In the data rows, the value 128 means zero.
In each pair of rows below, the second row is the first one turned about zero in one of two ways (a turn may also mirror it), with some noise and a change of scale.
After each pair comes the number of its way: 0 for the first way seen, 1 for the next new one, and so on.
[ 89 146  94 170 129  42 122 178 128  85 150 107]
[102 122 151 176  65 126 112 100 117 187 230 149] 0

[144 103 133  91 128 156  90 169 105 138  89 133]
[137  98 141  79 171  95 159 111 148 107 145 146] 0

[134 190  63 239 111  30 191 119 148  87 163 101]
[ 98 142 135 225   0 173 108  90  61 159 169  78] 0

[130  56 103 113 126 181 138  49 101 180 145 150]
[107 142 114 121  79  90 116  82 128 138 252 143] 1

[138  33  23 155 127 128 144  83 129 110 144 126]
[142 111 116 181 156 117 125 172  35  61 181  54] 0

[120 124 132 162 172 146 128  94 151 113 179 196]
[ 80 101 110 179 131 121  76 182 140 130  98 111] 0

[ 98 119  89 145 133 100 149 137 135  76 141  98]
[138 112 137 173  95 132 132 154  78 154 180 129] 0

[138 161 113 142 137 106 150 129 161 112 160 134]
[114 128 140 164 142 138 110 141  98 100 112  77] 1

[106 164  97  70 154 157 182  80 173 114 177 126]
[132 158 128 133  91 159  49 132  66 139 167  62] 1

[111 142 109 113 124 115  96 181 139 103 106 104]
[140 102 157 137 122 109 168 103 139 145 164 167] 0

[114 166 113 152 140  82 134 145 135 111 135 141]
[114 121 133 144 142 131 116 153 141 105  85  80] 1

[148  87 117 116 105 132 117 123 123 147 122 132]
[126 132 145 140 104 134 143 107 147 126 155 161] 1

[153 129 107  97 127 151 145 149 147 123 104 138]
[149 116 163 126 129 107 165 131 131 113 109 129] 0

[ 43 145 189 102 107 109  69 189  99 151  52 115]
[187 155  83  74 143 121 129 168 228 176  65 181] 1

[167  68 111 125 133 133  95 163 123 118 123 146]
[ 92 101 153 117 170  81 134 118 103  85 152 126] 0

[109 124 101 140 129  86 118 129 134 110 149 119]
[120 133 133 162 117 140 123 133 120 147 178 125] 0

[ 51 196 121 208 140  74 145 174 147  35 156 127]
[ 87  81  96 142 166 108  61 196 113  86   0  87] 1

[ 90 125 244  70  83 152  34 200  54 189  18 124]
[143 154  82   0 185  77 162  59 238 133 158 227] 0

[117 152  92 165 118 110 141 133 162  55 140 104]
[125  95 133 187  66 145 150 134  79 147 155 150] 0

[169  25  54 130 127  52  80 189 102 115 111  98]
[ 88 138 168 141 190  90 169  75  63  92 254 103] 0

[178   1  65 123 119  80  78 164  97 134 110 131]
[ 67 114 206 197  64  97 210 105 186 167 139 187] 1

[114 253 137 182  88  16 197 125 147 102 133  69]
[ 97 170 108 100 160 152 128 117 113  38   0  32] 1

[165 138  60 104 152 129 101 174 199  57 155 163]
[148  86 172 233 103 184 115 188  88 149 119 103] 1

[111 154 139 189 132  54 149 161 123 111 141 123]
[ 94 147 144 141  60 116 103 101 114 180 176 136] 0

[154 131 177 155 142 154 158 106  86 195 154 154]
[127 128 137  80 193  96 133  97 133 100 202 131] 1

[ 65 153 139  87  97 129 168  91  98 153 127  68]
[124 185  88  52  93 144  68  75 138 129 112 111] 1

[157  98 253  36  85 191  32 205  53 237  12 151]
[255 148 129  19 162 168 226 131 247 200 194 254] 1

[ 76 153 123 118 114 118 132  90 142 111 143 111]
[165 125 116 157 105 182 125 166 144 157 148 145] 0

[137 140 142 110 121 152 109 131 167 136 125 155]
[168 143 123 144 138 155 133 157 121 127 165 137] 1

[138 144 158 118 117 137 104 154 143 154 101 135]
[179 146 122 125 151 138 153 144 143 134 132 146] 1

[160 108  90 159 137 112 151 133 140 110 146 120]
[103 118 162 171 119 112 141 112  99 111 124 116] 1

[106 218  91 180  74  19 184 130 142  81 157  42]
[ 69 146 122 131 119 155  99  89 111  44   0  58] 1

[103  74 127 128 151 151 194  58  91 149 151  84]
[ 75 148 126  81  94  79  85  61  90 141 177 121] 1

[161 112 133 117 143 115 112 123 134 124 131 140]
[111 124 143 143 145 141 161 141 128 146 151 132] 1

[ 86 102  12 170  97  49 145 116 150  47 157  69]
[ 31 110 117 210  31 113  94 111 111 112  31  96] 1

[246  46 176   0 111 239  17 206  79 204  49 187]
[115  90 159   0 255  52 202  69 209   0  78 153] 0

[164  34 174 100 156 201  72 137  82 198 111 192]
[100 128  98  50 254  52 103 139 157  69 102 114] 0

[114 148 100 184 124  88 162 139 136 103 142  99]
[135 131 129 175  50 136 114 102  82 154 160 121] 0

[149 154 142  99 126 142 133 138 126 146 114 130]
[139 133 147 104 129 134 148 112 151 134 102 137] 0

[144  98 115 130 125 102  83 173 106 135 134 102]
[109 124 145 120 164 122 128  75 120 111 189 133] 0

[101 107  60 133 140  91 135 147 153  74 133 104]
[100 118 137 187  70 114 106 136 113 156  72 110] 1

[129 198 115 101 134 137 164 126 176 106 128 103]
[167 154 114 126 122 168 104 135  68 118  91  72] 1

[147  26  85 138 143 170 136  68 120 136 133 127]
[148 118  84 134 196 106 122 176  47  66 128  76] 0

[107 130 130 135 138 123 155 113 113 131 147 124]
[105 132 134 117 132 110 100 120 122 126 134 116] 1

[ 88 215  90 115 145 119 180 126 200  59 165 118]
[132 137 112 154 112 162  50 171  53 106  65  42] 1

[121 184 203 143 128 157 138  89 120 171 122 150]
[161 150  79  67 195 131 118 130 124  89 171 123] 1

[161  34 112 168 112 136 156  83  46 167 148 113]
[ 58 102 162 103 101  70 157  42 141 115 194 164] 1

[121 146 136 118 122 154 100 174 137 120 106 148]
[130 108 133 121 132  92 140 114 165 118 122 168] 0

[109  80 180  19 132 187  41 148 120 185  56 152]
[158 128 109  48 255  81 181 150 216 102 125 179] 0

[108 134  90 107 138 134 142 119 173  98 134 104]
[131 140 117 165  91 142 102 135  93 150 104 109] 1

[201 160 179 220 121 131 182 109  88 183 139 142]
[123 115 144  79 216  80 184  71 105  33 155 113] 1

[134  61 130 174 152 150 172 111  57 148 134 102]
[136 132  91  78 151 103  72 133  46 126 136  78] 0

[115 158 104 131 152 108 162  95 163 105 166 119]
[109 148 122 159 125 136  96 133  79 124 117  66] 1

[137 180 141 165 202 117 196  41 189  89 178 141]
[ 99 145 118 217  75 176 109 195  90 201  35  82] 0

[123 146 197 106 138 143 108 134 122 187 117 142]
[172 166 119  83 187 137 138 132 152 146 161 147] 1

[128 142 127 112 134 128 122 111 146 125 151 147]
[120 122 136 153 134 149 131 151 141 131 115 121] 0

[  0 227 169 155 106  53 177 114 128  82 146  48]
[192 157  98 148   8 205  91 157 143 255 199 200] 0

[133  52  22 169 126  95 152 101 149  53 161  82]
[ 29  99 152 219  35 101 122  95  77 125  88 124] 1

[144 109 124 110 157 147 118 153 137 133 129 155]
[152 113 154 146 128 126 135 157 123 161 155 135] 1

[152  61   0 128 129 115 138  80 188  39 199  89]
[146  68 171 255 151 187 172 180  10  75 186  72] 0

[182 151 216 169 107 138 107 127  78 214  83 196]
[ 67 178  74  37 114  94  96  75 202  83  66 113] 0

[ 96 135 128 106 119 132 144 103 136 127 134 120]
[124 157 109 109 101 137  92 123 128 131 129 119] 1

[118 126 180 118 112 151  96 124  71 192 100 135]
[164 134  94  61 155 129 146 103 193 146 164 165] 1

[139 102 106 156 140 145 146 120 129 119 136 130]
[130 115 122 150 123 117 112 139  87 113 129 102] 0

[163  97 100 126 125 131 133 127 130 133 128 123]
[132 130 141 135 148 126 146 120  90  98 133 105] 0

[255  30 105 247 141 151 127 137  85 173 156 215]
[ 14 119 103 125 153  40  47  78  53   9  94  32] 0

[255  13 130  17 147 238  40 179 110 190  95 199]
[ 92  89 193  46 255  49 188 103 159   0  61 106] 0

[ 63 158 140  95 102 163 172  37 150 131 138  92]
[217 155  84 138 111 201 129 199 122 140 102 135] 0

[108 100 176 204 150 154 176  70  69 162 161 123]
[ 76 116  96  69 179  45 100  77 108  92 180 148] 1

[155 106 111 112 147 143 101 158 132 126 128 140]
[120 111 152 128 169 100 131 114 127 111 133 126] 0

[  7 110  47  91 161 101 147 116 146  46 196  68]
[ 55 126 111 165  41 129   0 122 112 198  58  85] 1

[103 153 140 139 134 128 108 145 135 115 127 158]
[117 107 122 135 112 115 115 139 166 146 133 149] 0

[161 112  99 173 165 134 147 155 151 103 122 145]
[123  93 156 174 138  83 152 156  84 123 115 120] 1

[134 105  98 128 127 138 117 115 114 146 154 137]
[138 114 124 146 152 135 105 134 124 100 135  96] 0

[111 149 154 118 126 156 164  90 103 167 129 114]
[179 150 100  89 127 153 108 142 128 140  92 102] 0

[170  54  96  71 104 161   0 198 144  70  51 132]
[185  76 127 202  53 188 210 185 164 219 119 238] 1

[160  68 167 101 102 149  96 131  87 194  91 143]
[149 146 139  95 127 123 186 109 184 146 201 200] 1

[171 111  85 129 130 155 155 111 139 119 122 103]
[137 117 144 152  85 128 158  94  76 129 145 116] 1

[141 221 141 216  87  38 161 182 127  96 128 102]
[123 121 144 117 185 133 155 143 130  27   0  85] 1

[117 106 148  75 100 146  90 133 110 148  83 113]
[163 153 111 100  99 148 152 130 165 168 137 173] 1

[102  84 116  14  98 100  55 184 117 139  90 105]
[153 159 156 127  64 189 144 145 219 215  99 180] 1

[104 229 137 121 139 124 183 124 198  63 129 114]
[153 105 161 184  35 162 159 162 134 201  74 165] 0

[107 154 176 122 122 149 114 115 114 143 131 149]
[128 135 101  94 122 151 106 131 174 140 100 147] 0

[134 125 114 167 148 110 153 111 142 108 143 111]
[ 89 126 123 154 131 103 119 114  88 115 114 105] 1

[133 118 154  89 121 154 116 136 118 150  80 129]
[142 132 120  78 162 108 159 133 154 116 116 145] 0

[109 194  89  90 153 144 189 100 202  81 173 115]
[146 152 126 146  99 172  53 145  33 126 120  43] 1

[105 122 131 104 112 184 149  79  90 197 164  85]
[220 148 100  87 175 185  70 133 121 116 107 102] 0

[ 27 237 135  71 152 160 193 101 201  79 131  78]
[242 116 151 180  66 187 161 200 161 246  79 183] 0

[ 53 238 219 132 142 124 149 154 118 139 129 121]
[155 152 125  89  68 138  83 116 205 237  91 190] 0

[155 172 159 130 118 152 145 112 153 143 113 130]
[133 146 120 126 102 143 149 113 146 125  60 136] 0

[  1 240 149 183 108  32 189 118 129  89 147  60]
[178 168 104 163   0 196  90 136 135 255 198 164] 0

[117  92 127  93 151 211 161  53 111 175 141 138]
[139 140 101  95 100 103  89  89  99 153 244 128] 1

[162 118 178 155 121 155 135 108  88 189 148 155]
[131 123 136  84 185 110 143  94 140  91 204 148] 1

[116 161 188 118 110 158 133 123 105 164  99 129]
[171 155  98  55 157 135 135 128 144 121 145 144] 1

[138 135  84 161 139  87 127 140 152  81 162 134]
[ 90  95 156 197  95 144 134 134  99 130 166 116] 0

[123  81 175 137  72 147  55 203  56 184  77 134]
[130 139 100  21 173  72 111  55 172  77 189 181] 0

[104  59 132  15 101 132  43 157  99 180  67 110]
[178 173 130 113  68 163 153 121 228 231 149 210] 1

[172 170 191 221 106 118 173 133  73 190 134 136]
[ 89 178 102  72  56 121  53  47 123 131  74  95] 0

[ 94 128 108  96 109 115 130 121 142 113 125 104]
[164 129 138 139 127 155 156 151 129 138 164 135] 0

[ 21 154 137 122 128  67  92 182 123 105  92 106]
[129 142  91 118 127 122  91 176 206 167  22 134] 1

[163 127 208 176 120 136  98 163  74 189 115 176]
[ 64 156  94  53 135  84  67  68 172 112  96 141] 0

[235  34  88  61 171 223  65 149 125 175 127 211]
[193  82 200 195 105 144 195 128 134 205 255 170] 1

[149 136  75 180 131  95 142 163 134  90 150 112]
[103  88 160 182 116 117 138 119 104  95  76 102] 1

[ 97 133 223  63 121 174 110 100 100 211  98 127]
[183 194  93  38 167 145 116 113 168 164 195 168] 1

[113 121 145 114 107 131 132 124  86 162 129 102]
[133 144 129  88 127 129 118  87 160 132 141 147] 1

[ 96  99 115  37 105  94  75 216 103 114  85  86]
[161 134 166 114  69 169 140 144 206 219  58 175] 1

[135  50  48 153 128  15  77 220  88  89 103 114]
[ 74 116 179 150 128  62 168  73  78 128 255 104] 0

[103  87 104 116 204 108 102 131 196 118 149 151]
[107 136 154 213 191  88 128 177 125 173 145 132] 0

[126  40 127 211 142 156 148 142  29 135 146 109]
[ 70  51 155  96 140  26 126  63 138 129 147 194] 1

[190  49  85 119 121 170 146 103 118 150 128 114]
[141 128 131 113 186 124 136 134  54  57 106  81] 0

[121 104 103 108 122 129 116 107 134 116 145 124]
[103 134 124 152  94 143 113 121 123 143 146 134] 1

[ 72 194  96 184 125  78 146 160 159  27 159 108]
[116  74 141 213  20 151 115 127 105 206 181 168] 0

[ 98 214 126 150 145  87 174 124 154 100 160  97]
[117 140 113 123 160 147  75 138  82 100  53  48] 1

[ 84 177 113 148 103  86 139 129 139  75 141  86]
[146 125 132 168  58 179 139 119 109 183 174 160] 0

[130 146 134  97 143 150 108 134 151 126 111 151]
[129 108 139 139 147 119 154 138 165 128  99 143] 0

[105 130 115 105 119 100  91 184 132  83 104 101]
[139 117 133 138 102 154 137 160 154 168  47 159] 1

[102 120 145  98 114 142 127 119  97 170 118 117]
[147 154 111  87 116 122 119  98 164 146 147 145] 1

[105 131  88 106 128 125 131 106 163  80 133 116]
[145 102 142 180 119 153 158 169 105 133 148 128] 0

[102 130 140 104 136 135 157  87 144 141 132 138]
[125 167 106 110 115 124  97 137 110 135 163 103] 1

[ 54 205 127 229 103  20 196 110 135  66 155  73]
[121 164 104 185   0 194  95 122  81 228 198 142] 0

[153 115 142 139 113 142 128 123  89 165 134 132]
[133 113 142 104 139 126 151  88 142 108 158 141] 1

[138 141 113 106 127 133 110 132 141 132 125 148]
[156 121 134 143 129 158 134 147 135 132 146 121] 1

[135 134 170 164 138 130 145 110 123 137 130 137]
[120 141 115 106 171 103 141 133 105 104 145 127] 1

[189  51  48  86 129 147  14 225 187  33  58 156]
[ 76  24 190 175 202  33 255 117 110  45 194 189] 0

[255  94  36 167 133 125 116 164 185  90 130 170]
[130  70 210 255 104 145 223 146  70  96 159 118] 1

[118 161 132 150 142 124 130 134 144  99 144 161]
[108 103 140 159  88 129 111 150 139 156 115 136] 0

[166  99 148  95 119 163 119 103 104 172 101 125]
[153 141 123  89 119 140 170  92 136 143 192 153] 1

[ 45 196 132 222 135  92 145 139 154  67 173 160]
[104 101 107 205  21 128  50 152 142 199 157 167] 0

[155  64  42 133 108  12  60 211 114 101 121  81]
[ 69 107 202 228  81 135 188 112 207 169  22 153] 1

[ 95 194  68 163 116   0 196  66 179  64 189  49]
[  8 184 114 165 100 159  78  97  69  66   0  18] 1

[117 108 132  78 107 144 100 129 103 145  91 124]
[157 131 120  93  85 145 140 123 171 163 150 160] 1

[145 159 166 163 140 124 124 156 124 149 118 164]
[ 88 144 133 110 103  91 107  92 164 131  99 129] 0

[232 124  96 126 132 150  86 124 192 103 129 177]
[ 62  91 152 194 160 118 190 117 128  49  71 116] 0

[110 173 119 165 125  67 147 143 147 121 126 125]
[115 157 132 171  51 124 127 108 138 170 153 118] 0

[125 140 113 122 142  77 138 110 146 116 137 116]
[ 89 158 135 143 126 136 128 136 120 138 103  89] 1

[126 119 255  95 128 215  69 129  75 194 100 191]
[199 120  88  33 208 141 139 153 175 154 243 221] 1

[116 133 142 103 141 153 138 106 129 147 116 125]
[145 151 106 101 120 123 112 124 122 144 158 125] 1

[100 203 179 125 141 133 186  60 125 164 205 147]
[101 161 109  62 193 147  49 122 105  77 171  53] 1

[103 204 142 116 132 116 164  82 146 142 211 153]
[134 142 149 166  92 204  68 160 177 172  84 103] 0

[123 140 126 150 136 132 134 131 129 118 141 147]
[119 110 127 146 113 125 112 136 131 135 116 130] 0

[164 118 127 102 146 153 127 117 146 152 132 149]
[130 134 143 136 163 122 133 130 139 105  89 111] 0

[206 133  29 232 127  46 156 139 171  57 164 115]
[ 54 108 161 245  35 128 145  80  29 108 165  69] 0

[ 61 164 124  55  84  71  79 219  91 132  91  89]
[172 146 150  92  96 179 113 143 241 181  16 139] 1

[114 141 146 115 131 131 101 104 119 150 142 148]
[122 134 107 128 152 150 120 133 170 135 133 133] 0

[115 197 213 118 113 187 103 179 117 143  80 141]
[232 121  94  59 187 159 129 167 139 123 121 159] 1

[198 128 232 164 114 173 129 134 112 152  98 127]
[165 127 129  66 203 129 196 123  90 103 162 196] 1

[102 136 129 163 134 100 132 114 134 112 144 133]
[ 98 128 106 140 144 109 108 140 121 111 110 111] 1

[126 128 129  69 145 185 164  43 142 143 173 128]
[172 128 119 128 174 195 111 195 127 120  67  92] 0

[146 155 148 134 122 129 142 161 143 134 101 135]
[169 135 142 111 145 128 153 151 115 111 114 125] 1

[131 131 121 117 125 119 128 140 128 130 125 124]
[128 127 139 125 129 127 137 118 131 132 141 122] 0

[130 108 135 128 125 131 119 127 114 134 116 134]
[121 122 126 124 127 128 144 134 135 130 150 148] 1

[138 123 121  77 132 143  98 144 160 117 103 133]
[137 111 142 134 161 111 187 142 155 121 123 147] 0

[ 40 130 100 153 133  51  99 203 138  70 118 101]
[132 111 149 168  79  99 126 119 134 199 250 183] 0

[163  89 140 103 130 166 106 113 132 152 123 152]
[115 133 123 107 189 116 135 144 135  76 101 119] 0

[117 158 141 124 122 139 143 127 136 119 129 132]
[154 136 120 112 131 146 108 147 109 115 129 123] 1

[119 111 123 130 108 123  97 123 116 110 148 133]
[102 104 118 142 119 149 119 131 152 125 134 150] 1

[131 143 118 118 136 131 140 119 154 131 137 158]
[140 138 129 147 131 138 112 148 118 119 153 101] 1

[132 123 129 133 126 143 150 103 134 118 150 126]
[118 121 134 119 124 134 108 125  97 121 152 121] 1

[  0 195 151 114 103  78 172 106 116 123 138  67]
[103 188  69  59 120 128  32 121 157 122  33  89] 1

[226  18 116 193 133 144 154  76  63 185 148 163]
[ 66  92 181 136 140  53 209  53 121  92 249 158] 1

[122 136 117 128 135 138 176 102 120 137 135  97]
[130 147 126 101 110 112 112  93  99 129 126  92] 1

[162 201 159 225 110  56 163 163 147 125 116 131]
[ 66 173 130 156   6 116 118  55 119 155 115 135] 0

[145  76 107 124 109 115  90 167 104 119 118 131]
[117  97 158 149  96 128 155 128 164 146 120 175] 1

[118  79 113  80  96 129  72 172 102 114  94 103]
[151 105 142  90 187 117 174 117 131 105 205 168] 0

[133  92 137 112 134 142 135 122 103 164 119 121]
[150 158 125  97 158 120 118 133 112 121 126 115] 0

[183  79  30  97 152 133  68 210 212  32  98 164]
[167  72 182 255  54 161 171 214 103 184 107 143] 1

[ 91 141 175  88 119 133 136 101 114 173 124 112]
[169 172 109  81 156 161 117 146 164 157 118 143] 0

[ 90 231  84 102 147 124 184 133 222  67 138  77]
[173 165 108 153 101 173  56 148  36 123  36  30] 1

[161   0  76 122 124 145  37 174  63 186 118 168]
[124  72 187 188  95  82 172 100 230 185 210 217] 1

[131  83 147  83 120 151  90 133 123 140 107 140]
[124 121 127  95 191 114 153 144 148 102 142 153] 0

[155 147 115 130 144 120 131 114 146 129 150 147]
[ 98 120 145 158 123 138 129 128 131 127 103  98] 0

[119 147 158 137 101 153 132 160  90 144  91 115]
[172 123 116  71 132 114 139 121 149 117 108 159] 1

[ 79 183 136 198 173 109 147 107 160  88 180 163]
[ 92 109  97 153 189 103  50 180  93  91 110  66] 1

[159  90 128  87 132 145 109 131 116 154 106 133]
[132 132 142  97 184 119 156 126 137  97 125 114] 0

[112 117 120  89 141 132 114 114 135 116 127 127]
[146 119 133 133 154 139 157 162 134 139 140 128] 0

[ 35 211 185  90 117  82 123 184 119 113 102  98]
[168 166  98  58 151 156  76 169 183 153  13 113] 1

[125 136 103 156 143  91 120 138 155  82 157 143]
[ 83 112 147 189 110 131 121 138 114 149 155 130] 0

[136  66 130  27  87 190  24 183 113 145  23 121]
[174  95 123  50 241  72 237 109 178  54 167 197] 0

[126 175 140 166 113 100 129 139 140 122 133 125]
[131 127 116 129 160 131 126 140 134  82  84 112] 1

[ 82 146 155  90 109 114 130  88  77 184 131 113]
[122 170  98  57 131 146  97  85 186 143 145 117] 1

[134 131  97 175 130  93 156 135 124 124 149 118]
[103 116 147 151 126  97 121 105 122  91  90  99] 1

[169 129 139  76 128 202  77 115 174 140  89 185]
[123  94 113 134 181 106 182 152 183  64  57 148] 0

[207  70 117  91 107 208 169  40 114 187 122 109]
[138 155 135  94  73 129 166  27  66 121 255 144] 1

[111 161 118 173 131 102 150 161 139  95 148 110]
[123 105 141 139 151 120 102 136 117  94  70 113] 1

[124 121 105  94 107 143 115 140 131 100 113 138]
[150 113 129 133  74 157 130 145 127 141 136 140] 1

[124 147 159 154 131 117 135 103 102 143 169 137]
[108 142 104 123 116 151  73 119 142 154 120 115] 0

[113 158 105 173 133  83 144 138 148  73 138 118]
[ 91 108 113 161 136 123 119 148 102 102  59  92] 1

[102 112 118  90 126 115  90 182 124 114  85 122]
[164 123 138 134  91 139 143 158 173 179  85 149] 1

[118 142 107  89 156 127 157  59 176 107 155 126]
[153 139 137 179 138 179 159 199 123 148  98  98] 0

[142 125 135 104 136 150 108 125 149 138 119 156]
[119 123 127 129 157 111 144 139 154 107 104 131] 0

[129 156 177 159 119 144 137 112 125 160 114 144]
[121 147  87 104  95 118 100 124 149 132  82 139] 0

[145 123 105 168 140 130 129 133 138 106 146 164]
[ 95 103 131 160 109 111 114 136 116 115 122 110] 0

[122  99  72 129 145  98 140 126 170  41 149 106]
[ 73 109 144 196  75 135 114 147  77 152  78 119] 1

[ 49  85  79 115 128 109 157 101  97  96 184  73]
[186 112 129 145 135 180  89 181  67 172 216 119] 0

[174 150 182 223 159 155 143 151 114 151 135 197]
[ 52 120 101 116  87  63  50  96 143 129  56 115] 0

[ 30 205 167  77 135 169 202  70 188 101 118  97]
[225 139 111 144  74 186 140 223 160 211  57 179] 0

[173 100 156 165 117  93  81 183  80 156 108 163]
[132  90 172 132 178 107 195 141 195 117 125 175] 1

[112 160 155 143 126 102 122 164 116 136 115 130]
[148 136 128 109 157 121 122 142 154 114  88 124] 1

[119 146 127 127 131 120 129 158 136 121 114 113]
[147 132 131 122 119 122 127 137 126 135  89 128] 1

[113 138 103 105 147 125 149 110 177  85 130 126]
[130 151 115 156 101 141 107 164  75 145 122  97] 1

[126 102  91 138 126  79 120 147 127  99 137 115]
[112 127 146 157 121 132 140 123  90 130 191 119] 0

[116 108  77 139 113 117 118 145 133 106 126 103]
[123 109 125 170  78 129 129 108 138 137  94 142] 1

[157  87 115 160 106  37  72 200  98 120 105 128]
[ 91 106 180 172 136 123 197 141 210 132  63 174] 1

[107 164 125 124 140 126 146 120 155  95 138 121]
[125 133 113 126 125 144  99 149 100 133 108  98] 1

[142 169 183 122 113 149 140 123 114 158 112 132]
[140 147 115  78 111 147 111 107 156 139  70 138] 0

[109 182  95 107 147 119 134 117 195  92 187 162]
[127 129 127 188 129 182  59 179  91 112 129  62] 1

[100 254 180 119 151 156 160 124 178 105 127 124]
[194 142  77  88 188 176  76 166  73 111  97  63] 1

[255  35 110 227 152 140 162  69  94 176 164 197]
[ 55  87 196 171 164  55 233  75  85  58 255 134] 1

[134 124 176  51 124 221  70 118 143 184  55 188]
[238 153  89  98 124 164 167 173 155 175 239 183] 1

[130 113 139 110 123 135 112 119 127 163 137 144]
[131 141 123 125 170 132 121 132 155 104 126 125] 0

[128 148 145 134 123 104 121  91 143 121 148 119]
[104 146 109 157 118 175 127 135 127 151 121 136] 0

[137 145 149 129 125 123 140 125 137 142 122 127]
[130 156 134 120 115 136 127 123 134 135 106 131] 0

[254 105  15 208 118  77 133 181 171  71 155 140]
[ 47  88 200 235  71  96 163  57  39  51 159  79] 0

[163  66 116  84 105 181 172  48 109 209 141 101]
[123 181 139  93  79 124 135  24 106 133 246 141] 1

[146 116 178 115 111 171 136  77  92 194 112 115]
[156 168  73  57 167 146 111 119 139 105  81 114] 0

[130  80 161 211 183 150 178  97  56 133 167 119]
[ 60  87 140  82 184  27 114  76  85 122 165 136] 1

[141 135 133 160 147 131 150 115 148 107 153 152]
[104 113 128 144 149 120 117 150  78 102 138 110] 1

[135 124  75 144 141  96 146 140 150  75 150 123]
[115 104 161 183  95 136 135 141  87 138 155 116] 0

[167 129 178 140 126 150 162  90 107 198 140 167]
[118 177 110  79 128 133  83 132 155 101  59  83] 0

[158  97 147 106 123 168  88 120 105 173 104 158]
[118 130  99  84 193 102 134 117 161  77 107 125] 0

[133 107 104 167 128 116 123 144 111 102 133 128]
[106 103 121 146 117 116 114 117  88 126 158 122] 0

[109 176 192 132 133 122 127 114 123 164 123 146]
[145 159  92  85 191 135 114 144 144 112 133 117] 1

[148  83 156 135 107 164  98 114  97 153 118 121]
[128 115 119 110 134 127 154 102 141 138 183 198] 1

[ 94 162 111 147 111  92 148 116 144  78 139  94]
[143 125 130 165  62 164 146 135 101 165 159 142] 0

[129 136  88 101 142 139 128 129 153  96 119 104]
[141 116 120 159  87 154 121 124  95 164 110 105] 1

[110  72 130 156 138 141 143 122  73 143 118 102]
[101 115 123  94 119  63 136  90 137 140 141 161] 1

[138 137 167 105 119 138  94 142 115 153  96 134]
[166 139 119 109 148 151 163 134 161 147 144 158] 1

[131  96  62 113 144 100 125 126 165  77 150 129]
[ 88 118 150 200  68 146 109 150 106 149 119 110] 1

[247 100 164 235 178 157 157 116 121 142 159 206]
[103  69 169 158 227  70 202 141  62  58 225 134] 1

[151  84 111  96 130 162  93 138 125 143 102 123]
[164 120 142 145 100 128 156 114 135 175 168 168] 1

[ 40 224  95  70 153 131 178 108 206  63 143  89]
[162 165  81 130  87 182  15 168  66 149  62  32] 1

[112 181 193 129 115 149 147 105 110 159 105 131]
[147 152  88  76 102 149 106 123 165 154  83 140] 0

[155  88 224  88 162 230  76 126  67 222 113 206]
[108 124  84   9 255  67  77 133 217  87  41 128] 0

[163 168 158 202 131  94 137 166 155 125 115 155]
[142 130 136 148 202 104 174 174 111  69  87 120] 1

[ 79 198 121 150 119  77 175 143 144  89 128  97]
[151 139 145 160  27 154 135 130 124 196 161 139] 0

[100 120 202  11 106 170  76 129  94 197  43 109]
[194 173 103   9 220 128 192 131 218 126 116 183] 0

[187  66 111  95 190 196 100 117 141 140 156 197]
[ 89  87 156 140 230  83 113 171 135  78  70  83] 0

[146 125  80 174 132  89 151 108 143  84 158 119]
[ 69 109 135 172 116 118 131 130  93  98 102  97] 1

[164  86   0 154 150 113 149  74 201  43 195 109]
[ 42  97 140 255  46 139 114 109  31 121 127  73] 1

[215  81 228   5 111 218  25 190  68 230  28 175]
[114 143 138   0 255  67 200  70 234  37  63 173] 0

[114 178 255 105 131 209  91 146  84 192  85 175]
[136 132  79  24 155  94  97 106 239 134  35 180] 0

[ 84 123 210  17 103 183  89 121  82 232  50 124]
[213 191  91   0 217 124 153 125 241 121 115 162] 0

[128  95 105 132 122 124 136 122 119 132 132 131]
[113 125 143 138 102 110 129 117 131 119 151 134] 1

[ 83 110  70  88  95 147 145  56 171  97 149  82]
[203 127 114 182 132 200 159 197  86 105 151 134] 0

[127 163 119 177 112  75 146 147 135 108 132 103]
[103 126 129 138 136 124 132 128 120  85  47 103] 1

[125 118 120 116 145 127 167  45 142 130 154 149]
[ 85 167 113 126 110 125 107 129  88 123 185  77] 1

[191  85  42 174 152 120 176  87 156  94 175 126]
[ 66 109 169 210  86 100 143  89  46 100 156  85] 1

[147 168 182 221 119  74 166 135  92 154 139 123]
[ 95 131 142  84 215  92 156 106 136  48  94 107] 1

[143 206 224 180 157 138 167 125 124 160 128 162]
[162 140 107  58 249 104 142 153  98  75 138  99] 1

[ 28 175 153  97 105 168 158  76 134 114 119  86]
[221 124  83 111 100 181 129 192 151 178 112 184] 0

[118 107 130 138 123 138 138 140 104 124 115 106]
[151 118 119 101 131 115 118 117  98 127 149 133] 0

[110  88 182  35 102 214  31 152 113 180  45 152]
[239 144  85  94 107 163 158 149 197 210 210 232] 1

[126 138 180 122 126 160 144  76  98 195 119 133]
[148 176  83  73 144 146 102 133 146 132  78 100] 0

[121  77  13 108 124 125 146  59 187  49 173  90]
[165  80 143 234 140 189 174 210  29  96 175  98] 0

[198 146 129 197 133 131 186 101 120 144 159 140]
[ 95 148 121 148  78 135  80 106  81 103  64  70] 0

[111 131 164 173 140 155 181  87  76 165 191 136]
[ 90 112 133  76 176  83  75  89 120  88 186 113] 1

